Rotation paths and how fast each direction turns (degrees each step)
Each turn is a multiple of 5 degrees from 10 to 175, or 0.
Each row of a path follows its step; steps can be skipped.
Path 1:
step 0: |  24.0 |  20.8 |  -2.1 |  13.6 |  12.3 |  -2.0 |   8.3 | -11.4 |  -9.3 |  15.8 | -23.4 | -23.2 |   6.6 |  12.9 |  23.2 |   5.3 |  12.4 |  -6.1 |   2.5 |  -2.5 |  26.6 |  13.2 |  -3.2 |  22.1 |  12.2 |   9.1 |   7.5 |  13.8 |  -8.9 |  -1.7 |  -9.8 |  10.0 |   5.8 | -18.1 |   4.5 | -31.6 |  13.2 |  -1.3 |  -7.4 |   4.9 |  20.8 |   0.3 |   4.4 |  -2.1 |  20.5 |  -0.6 |  25.9 |   1.8 |  -5.9 |   3.8 |
step 2: |  29.5 |  -1.8 |  -3.9 |  -5.5 |  11.6 |   8.8 |  26.0 |  15.0 | -16.3 |  -9.3 |   7.9 |   0.6 | -12.6 |  31.2 | -18.8 |   1.3 | -10.1 |  12.2 |   5.1 |  10.2 |   0.9 |  -2.8 |  -1.8 |  -6.7 |  -2.1 |  -8.9 |  -9.8 |  10.8 |  12.3 |  -4.8 |  14.8 |   4.6 |  29.7 |   6.4 |   6.1 |  16.3 |   4.7 | -29.9 |   6.3 | -11.0 |   2.3 |  -2.5 |  12.2 | -31.7 |  -6.4 |   6.2 |  24.2 |  11.7 |   4.2 |   1.6 |
step 4: |  17.6 |  -2.4 |  33.0 | -16.6 |   5.6 |   2.2 |  -2.0 |  19.8 |  23.4 |  16.6 |  -8.8 |   2.8 |  -8.7 |  -8.7 |   2.8 |  11.4 | -16.8 |   4.5 |  16.1 |  -1.0 | -17.4 | -11.1 |  -1.5 | -21.2 |   6.7 |   7.6 |   3.1 |   7.2 |  -4.1 |  18.1 |   0.1 |  10.8 |  16.6 |  -7.1 |  -6.8 | -24.7 |   2.5 |   9.0 | -30.5 |  23.3 |   8.7 |   0.9 |  -2.2 |   8.3 |  -9.6 |  -8.5 |   7.0 |  30.3 |   7.6 |   1.9 |
step 7: | -24.8 |  12.5 |  -4.9 |   6.8 |  23.6 |  -5.3 |  17.3 |  13.5 |   8.6 |  -6.0 |  -7.5 |   8.3 |  18.5 |   3.6 |  -2.5 |  -1.2 |   8.0 | -16.8 |  -3.6 | -16.9 |  12.8 | -11.4 |  20.4 |  12.9 | -11.0 |  10.0 | -14.0 |  14.9 | -12.9 |   6.4 |  -3.9 |  10.2 |  16.6 | -26.2 | -14.7 |  -2.5 |  18.7 |   3.7 |   7.1 |   9.1 |   1.9 |  -8.0 |  -8.1 |  24.7 | -30.3 |  -1.1 | -25.0 |   3.5 | -20.7 |  -5.5 |
step 9: |  -5.8 |   0.8 |  19.7 |   9.5 |  -8.0 |  26.4 | -11.5 |  15.8 | -10.3 | -23.9 |   0.1 |   2.1 |   2.2 |  10.6 |   3.6 |   7.2 |   3.2 |  -8.8 |  -5.3 | -17.2 | -14.4 |  17.9 |  21.2 |   0.7 |  24.8 |  25.1 |  -5.8 | -13.1 |   4.6 | -36.5 |  23.7 |  -2.9 |   9.3 |  14.3 |   6.2 |   3.5 |   2.5 |   1.5 |   8.5 |  -9.6 | -13.0 | -12.4 |  15.4 |   3.2 | -11.1 |   5.1 |  -8.3 | -18.6 |  -1.0 |  17.8 |
step 10: |  19.4 | -20.8 |  -4.7 |   5.4 |  15.6 |  -9.6 |   8.3 |  -3.7 | -12.9 |  18.2 | -19.0 |   7.2 | -11.3 |   3.0 |   9.1 |   1.0 |  -3.1 |  -6.3 | -10.9 |  -6.3 |   6.6 |  18.7 | -14.1 |  -6.7 | -18.6 |  -9.5 |   6.0 |   9.2 |  11.0 |  18.6 |   3.1 |  23.6 |  35.6 |  -5.3 |  19.2 | -11.8 |   3.5 | -29.0 |  -2.5 |  -4.4 | -22.6 |  11.8 |  -7.9 |   1.0 |  15.1 |   9.0 | -28.0 |  -2.3 |   0.1 |  -6.2 |
step 12: |   4.8 | -22.9 |  21.3 | -34.4 |  -0.7 |   2.7 |  16.9 |  -5.5 |   7.4 |   0.4 | -10.4 | -27.2 |  -9.5 |  -7.1 |  -9.8 | -26.9 |   0.0 |  15.2 | -11.6 | -10.7 | -28.3 |  -7.6 |   5.2 | -17.9 |   7.5 | -12.3 |  -8.1 |   7.2 |   2.0 | -11.8 | -19.8 |   4.4 |  10.1 |  16.8 |  10.1 |   1.5 |   2.8 |   2.8 |  -6.9 | -11.0 | -12.6 |   7.6 |  -7.7 |   6.7 |  -3.7 |  -0.1 |  23.9 |   1.5 | -16.8 |  17.5 |
step 13: | -13.1 |  -0.3 | -11.4 |  23.6 |  -8.3 |   7.3 |  14.8 |   6.5 |  -1.9 |  20.3 |   8.0 |  -1.3 | -10.0 | -17.4 |  -0.2 |  17.5 |  -2.9 | -11.9 |  18.1 |  -1.6 |  16.6 |  -1.2 |   7.8 |  -2.7 |  13.6 |  19.2 |  -7.1 |  11.1 |  -1.3 |   8.3 |  -3.7 | -17.6 | -10.0 |   4.0 |   9.6 |   1.8 |  22.7 |   4.1 |  -0.7 | -24.6 |   1.9 | -11.3 | -11.5 |  -3.3 |  23.8 |  46.8 | -17.0 |  -6.1 |   0.0 |   2.5 |
step 15: | -10.5 |  12.3 |  -5.1 | -13.3 | -11.2 |  -5.3 |  14.7 |  15.8 | -18.2 |  -3.9 |  -3.6 |  -1.7 |  21.1 |  16.5 | -19.5 |  17.1 |  12.8 |   7.7 |   6.6 | -17.2 |  -3.6 | -10.5 |  12.0 |  19.8 | -19.6 |  -3.5 |  13.3 |  29.7 | -11.0 | -17.8 |  -6.9 |   9.5 |   5.2 |   2.2 |   9.8 |  -2.8 |  -1.5 |  21.6 |  17.2 | -19.9 |  27.0 |  -5.7 |  18.4 |  13.8 |  11.7 |  -2.2 |   8.6 |  17.0 |   2.1 |  13.0 |
| -3.8 | -7.0 |  6.6 |  0.9 |  1.3 | -2.4 |  0.9 | -3.7 |  0.7 |  2.5 | -0.2 |  3.7 | -5.5 | -3.7 | -0.4 |  1.4 |  0.2 | -2.4 |  1.5 | -4.2 |  2.5 |  4.7 | -0.6 | -7.4 | -2.5 |  0.8 | -1.2 | -0.8 | -5.8 |  4.1 |  0.8 |  0.2 |  6.4 |  1.8 | -3.8 | 11.6 |  4.5 | -2.9 |  2.0 | -1.2 | 13.6 | -4.2 |  2.2 | -1.9 |  2.4 | -0.9 | -7.8 |  7.7 | -3.8 | -4.9 |  125
|  2.9 |  1.9 |  4.5 |  3.5 | -8.0 |  2.7 |  4.2 | -3.8 | -3.9 | -6.6 | -2.1 | -8.8 | -7.0 |  6.4 |  0.2 | -3.9 |  3.4 |  3.9 |  4.0 |  3.4 |  0.0 |  9.5 |  2.4 | -1.4 | -4.9 | -6.6 | -0.2 |  0.3 |  8.4 | -3.9 |  0.5 |  5.5 | -6.1 |  0.2 | -5.4 |  0.3 | -1.9 |  6.5 |  1.5 |  0.0 |  4.5 | -8.0 | -2.3 |  2.3 | -0.7 | -2.9 |  0.8 | -1.9 | -2.9 | -2.9 |  120
|   2.8 |  -1.0 |   0.6 |  -3.6 |   0.0 |  -7.5 |   1.0 |   4.5 |   0.2 |   3.1 |   2.4 |  -4.4 |  -7.3 |  -4.0 |   6.3 |   0.2 |   3.4 |  -5.1 |   0.1 |  -0.3 |   5.4 |   2.2 |   3.2 |  -7.4 |   2.0 |  -4.5 |   6.9 |   2.5 |   3.5 |  -0.4 |  -3.0 |   9.3 |   0.1 |   0.2 |   0.8 |   0.6 |  -2.1 | -10.8 |  -7.0 |   3.1 |  -1.9 |   4.7 |   2.2 |  -5.1 |  -0.1 |  -4.3 |  11.7 |   2.9 |   0.7 |   0.1 |  175
|  2.4 | -0.3 | -1.5 |  8.9 |  4.3 |  8.2 | -4.3 |  6.8 | -0.7 | -3.2 | -0.1 | -4.0 | -4.1 | -7.1 |  0.0 | -1.1 | -2.2 |  1.6 | -1.3 |  7.6 |  0.4 | -1.2 |  7.6 |  0.5 |  1.9 | -1.1 |  1.3 | -4.3 |  0.5 | -3.0 |  1.8 |  0.6 |  7.7 |  9.3 | -4.5 |  7.0 | -7.5 |  0.8 | -1.6 | -6.9 | -1.4 |  4.8 | -4.7 | -4.0 |  3.9 |  7.9 | -1.2 | -1.9 |  0.8 | -2.1 |  95
|  1.8 |  6.4 | -2.1 |  6.8 |  8.0 |  6.9 | -1.8 | -4.2 | -1.4 | -8.9 |  2.3 | -6.3 | -0.2 |  3.0 |  1.1 |  3.5 | -2.8 |  0.6 |  3.2 | -7.9 |  3.4 | -1.0 | -2.8 | -4.2 |  2.6 |  5.8 | -5.3 | -1.4 | -9.9 | -6.6 |  3.1 |  2.3 | -1.9 | -3.6 | -1.4 |  3.2 |  4.2 | -5.6 | -3.0 |  5.2 | -2.0 | -2.3 | -6.3 | -0.8 | -2.7 | -2.0 |  5.6 |  2.2 | -5.6 |  2.6 |  160
